rotation steps, each row followed by its count of steps:
The counts run from 0 to 373.
[137 132 173 110 156 141 119 136  87 114 142 119 150 129 124 134 121 116
 131 123 127  65  95 146 152 145 116 142 174 144  94  91 142 137 111 153
 121 116  71 144 167 140 181 122  71 174 150 105 164  69  96 136 149 139
 126 163 145 138 101 121 147 118  97 130 165 145 118  98 136 108 163] -> 181
[143 129 167 103 184 105 103 137 127 144 153 154 129 145 100 129 158 115
 119 120 111 107 142 186 149 138 139 104 161 130  96 115 127  97 119 117
 109  78 111 131 128 149 141 140  71 168 130 101 187  71  96 144 120 151
 126 176 127 127 111 138 126 146 104 135 161 173 139 108  88 160 163] -> 108
[143 151 152 101 176 132 106 148 104 115 147 120 111 137 101 168 138 117
 116 121 129 101 110 181 148 122 122 125 179 152  83  78 142 148 126 132
  95 100  87 153 148 147 149 146 101 175 148 139 164  84  67 137 126 156
 103 153 153 132  94 133 136 116  98 118 180 147 122 134 137 127 167] -> 162
[125 130 125 112 185 145 108 149 100 102 138 139 105 131 137 162 137 113
 103 128 122  99 135 188 173 103 150 120 166 164  80 100 144 122 116 132
  82  98 115 144 163 141 142 153  91 173 140 137 143  66  66 132 117 124
 130 159 142 128 102 118 144 130 108 116 166 153 112 144  97 162 151] -> 42
[150 127 140 146 180 113  95 126 120 139 133 138 122 139  93 159 165 103
 100 122 119  96 115 202 154 105 142 103 163 147  79 104 118 124 129 111
  96  96 112 155 138 129 140 157  89 148 165 111 175  95  82 146 116 154
 106 180 148 134  98 148 127 131 102 124 173 154 125 113 124 153 158] -> 135
[122 105 148 118 174  99 102 130 118 141 126 125 148 137 127 132 139 114
  87 120 120  91 127 205 157 123 160 137 175 110  76 108 133 132 135 107
 125 101 109 137 165 117 160 129  82 155 133  94 154  79  90 137 119 142
 123 180 162 153  90 122 146 132 103 134 141 159 130 114  74 133 165] -> 4
[122 123 127 127 186 148 118 155  97 102 142 141 105 132 132 159 139 121
 109 132 128 101 133 177 176 106 140 120 160 172  89  97 133 120  94 141
  78  98 116 141 172 134 148 160  91 174 151 127 144  64  69 128 116 125
 135 159 146 134 107 117 143 138  99 119 163 149 111 136  96 168 146] -> 40
[163 105 140 141 174 128 128 129  95 131 132 129 142 134 134 145 135 113
  99 134 137  84 128 155 153 108 141 146 169 134  63 103 151 101 111 131
 108 137 105 152 168 108 159 150  75 147 169 110 190  76 106 150 139 133
 152 179 155 106  80 132 134 137 119 102 155 126  95 107 103 153 132] -> 247
[154 118 165 121 163  99 117 133 120 141 128 165 157 124 104 126 150 101
 110 115 119  71 128 174 150 146 146 117 154 128  81 106 127 100 102 123
 125  92 108 151 143 132 155 136  61 165 147  97 205  79 113 156 134 125
 137 171 133 112 110 131 121 144 114 135 160 144 123  87 103 145 140] -> 114
[158 115 141 143 200 129 126 140  98 135 162 136 126 155 134 139 141 132
 110 139 122 114 146 166 165 114 126 131 170 142  89 111 133  86 110 132
  83 121 110 135 163 115 152 166  77 142 161 105 175  63  93 138 128 142
 142 178 149 116 103 135 134 148 103 103 153 144 106 107  93 162 134] -> 238
[135 124 184  96 169 107 113 139 130 137 130 148 147 135 102 125 142  99
 112 111 128  86 133 177 150 144 145 113 160 115  81 111 154 114 121 131
 129  86  97 126 126 159 147 121  63 180 115 111 191  82  98 159 123 139
 139 166 123 112  95 123 128 137 123 139 151 167 130 117  97 158 171] -> 98
[129 117 133 131 172 128 121 148 112 103 116 145 130 119 129 159 131  97
  84 114 133  78 125 192 181 110 158 131 162 142  70  89 147 142 104 137
 107 101 114 149 178 130 151 150  77 172 140 135 157  86  78 145 124 107
 143 150 152 117  93 109 137 130 126 122 151 136 104 125 103 155 144] -> 33
[156 124 148 130 169 102 100 122 123 143 123 153 148 125 103 144 156  91
  97 113 112  73 120 199 150 121 156 112 162 134  70 112 129 115 124 106
 117  93 113 161 136 126 147 141  67 155 153 107 196  94 104 156 131 138
 117 177 142 116 100 139 121 136 116 131 167 143 120  95 115 142 148] -> 125
[148 110 175 148 186 121 141 143 116 126 156 146 147 153 127 127 133 109
 103 117 130  93 133 170 188 137 125 137 177 118  95 101 140 109 101 151
 114 110  94 121 176 123 162 150  50 150 134 103 178  85  96 159 143 123
 151 158 142 102 104 114 133 145 122 121 131 139 108  88 112 149 141] -> 221
[149 130 163 100 177  97  99 129 128 146 141 157 139 136 105 131 151 103
 110 113 111  88 137 193 148 137 150 110 165 125  81 115 138 103 127 114
 115  81 110 138 127 146 142 133  64 166 128 108 190  78  99 154 124 143
 123 174 129 118 107 136 125 140 115 134 159 165 135 104  90 150 164] -> 110
[154 128 145 125 178 102  94 122 125 146 134 150 139 134 103 142 159  98
 101 118 108  87 129 200 150 119 154 104 164 136  76 116 125 111 131 102
 106  90 117 153 131 130 143 145  72 151 148 104 186  86  95 148 122 145
 112 180 138 122 105 144 123 139 108 131 169 157 127 101 105 148 156] -> 123
[140 138 163 114 164 139 125 148  91 114 147 124 125 134 108 146 132 130
 137 127 134  86 103 146 147 141 104 134 170 157  97  77 129 132  95 156
 103 108  77 148 168 140 173 139  92 179 162 116 169  63  84 129 142 147
 123 154 150 139 105 126 142 122  84 126 178 139 118 115 138 119 152] -> 170
[139 106 159 118 157 120 139 143 106 116 112 114 132 122 105 151 134 108
 110 126 167  84 124 153 134 118 136 156 161 122  62  75 159 143 105 149
 130 124  91 145 170 131 156 128 102 179 157 117 176  73  97 144 128 149
 151 172 161 129  63 122 143 129 115 119 154 134 115 131 106 162 155] -> 273
[121 102 152 129 177 105 115 139 109 141 140 125 140 146 123 120 143 137
 108 136 129 104 132 184 155 133 138 134 167 121  94 110 119 110 112 119
 117 104 108 134 172 113 166 136  89 154 145  75 154  57  93 126 118 153
 129 187 162 164 102 122 147 143  83 135 145 163 136 109  72 140 157] -> 0
[135 104 164 124 159 123 145 150 104 115 121 117 125 126 101 146 138 120
 123 133 171  91 128 148 136 121 125 151 154 128  75  74 149 135  92 155
 126 120  94 142 174 131 160 132 105 184 164 109 173  63  94 138 126 152
 154 173 164 138  72 120 145 135 102 125 156 139 118 130 105 167 149] -> 275
[127 119 132 135 181 146 123 158  98 104 137 144 108 134 129 156 140 125
 106 130 132  98 134 174 178 107 138 120 157 167  91  92 128 119  84 146
  85 100 115 142 179 132 147 162  90 175 154 123 143  62  72 130 121 121
 143 157 148 137 108 114 141 138  99 121 163 147 110 130 101 168 138] -> 39
[155 120 137 131 200 129 116 134 103 140 161 129 122 156 138 147 141 125
 105 137 117 120 146 176 161 106 136 132 175 138  79 116 142  91 126 122
  80 121 111 137 155 117 147 163  77 138 154 111 169  68  90 140 128 149
 131 182 149 115  96 139 136 143 108  98 155 147 110 115  90 162 145] -> 240
[134 130 141 109 176 139 108 144  98 124 119 151 132 124 125 151 129 107
  86 118 118  85 118 181 178 118 147 108 156 149  71 110 153 108 113 135
  95 106 109 141 145 144 142 152  62 178 133 145 183  92  73 156 117 115
 144 150 130 101  96 122 118 130 121 120 166 146  99 138 115 148 158] -> 350
[135 121 175 136 200 124 117 135 124 132 168 130 133 165 126 135 136 109
 101 119 120 114 133 194 186 126 132 124 186 117 100 114 146 120 140 133
 103 102  93 109 157 140 152 144  57 144 113 109 154  89  80 153 132 143
 128 166 137 117  98 121 136 139 121 122 130 166 123 107 106 152 170] -> 215
[153 113 133 128 183 132 109 124 102 133 134 108 119 143 127 160 143 112
  99 136 137 107 130 176 141  88 144 137 168 134  61 106 157 117 143 120
  96 132 107 144 149 123 143 148  97 150 160 116 168  77  91 144 124 160
 128 191 156 121  68 144 140 129 113 102 160 149 109 134  97 165 158] -> 255
[160 114 150 143 164 107 112 125 120 139 122 154 155 123 101 142 157  96
 102 118 120  67 113 183 154 124 148 115 155 137  73 104 123 114 108 119
 122 100 111 163 147 119 154 144  67 154 166 100 200  92 105 157 132 133
 130 177 145 117 101 136 119 139 111 130 169 136 115  90 122 142 140] -> 127
[128 112 157 113 172 125 134 153 106 114 137 110 109 137 101 146 141 133
 127 137 162 114 135 159 135 120 124 144 157 134  87  78 143 134 102 144
 109 109  97 136 167 138 154 135 116 180 155 110 158  56  83 128 117 165
 138 175 164 150  80 127 150 138  96 123 158 153 131 137  93 173 158] -> 278
[108 111 157 113 164 116 117 150 100 113 142 138 128 136 124 124 144 126
 133 142 123  78 130 173 159 134 141 128 159 141 102 108 120 122  92 128
 122  90 103 137 167 135 169 121  93 169 142  83 145  44  90 120 122 141
 134 179 154 162 114 112 152 144  88 141 156 164 140 110  76 148 157] -> 304
[138 110 158 115 163 118 133 140 111 117 113 111 131 122 108 150 132 103
 108 124 165  88 124 157 136 112 141 153 162 118  58  78 164 146 116 141
 128 121  94 145 165 132 153 126 102 180 154 122 176  77  96 147 126 152
 147 172 165 125  60 125 144 127 118 120 155 135 115 137 105 158 156] -> 272
[134 112 192 148 174 130 132 133 119 124 146 128 156 151 125 124 128 101
 112 114 129  80 113 168 183 141 125 135 174 115  98 104 144 130 114 150
 130 113  79 113 170 136 169 130  45 152 128  94 164  91  94 159 146 131
 143 167 139 122  94 114 135 134 118 133 128 152 116  88 126 137 161] -> 207
[127 117 150 123 157 161 122 142  81 106 121 126 130 120 136 139 130 117
 134 137 135  60 106 134 153 116 136 127 138 167  81 111 152 108  93 156
 111 128  93 141 156 146 160 124  75 180 157 110 164  52  92 139 133 128
 161 175 127 136  91 120 139 132  99 120 170 151 104 127 116 162 157] -> 63
[120 124 179 105 167 135 106 134 116 122 128 124 126 137 109 137 138 103
 127 123 135  88 118 168 148 124 139 111 150 131  82 119 160 118 134 139
 121 106  91 114 125 171 143 114  73 177 117 110 164  76  82 155 116 151
 142 177 118 130  80 127 133 130 112 132 150 181 131 138 107 173 190] -> 83
[129 130 140 100 156 153 106 134  87 105 119 127 132 116 145 154 125  98
 115 129 123  56 107 156 156 105 157 127 155 159  61 112 165 120 123 139
 109 122  96 143 144 148 152 120  74 181 140 130 162  66  89 146 131 123
 147 168 130 120  80 121 140 119 114 116 172 149 105 136 111 149 164] -> 59
[125 130 136 115 189 141 103 149 103 127 128 148 121 134 124 155 135 113
  88 121 115  95 125 192 182 113 144 103 156 151  78 112 146 106 117 128
  87 101 110 135 139 147 135 159  69 172 130 139 170  88  66 151 110 128
 136 152 129 110  99 125 121 131 113 119 163 157 108 148 108 156 163] -> 348
[124 127 136 120 191 142 104 151 101 126 133 148 114 137 117 154 137 115
  92 127 116 103 125 190 183 113 139  99 156 154  86 113 142 103 111 130
  81 100 111 132 141 148 136 159  73 170 131 136 167  86  63 146 107 127
 136 155 131 117 103 123 125 136 108 120 165 161 108 144 108 162 162] -> 347
[148 113 176 143 183 118 137 143 119 130 152 143 153 151 128 129 130 103
  98 117 128  91 130 174 186 135 128 139 180 117  94 102 148 113 112 143
 118 112  94 123 171 127 162 148  50 150 131 112 179  91  94 162 144 123
 150 162 140  99  99 116 132 141 128 120 131 140 110  92 114 144 145] -> 220
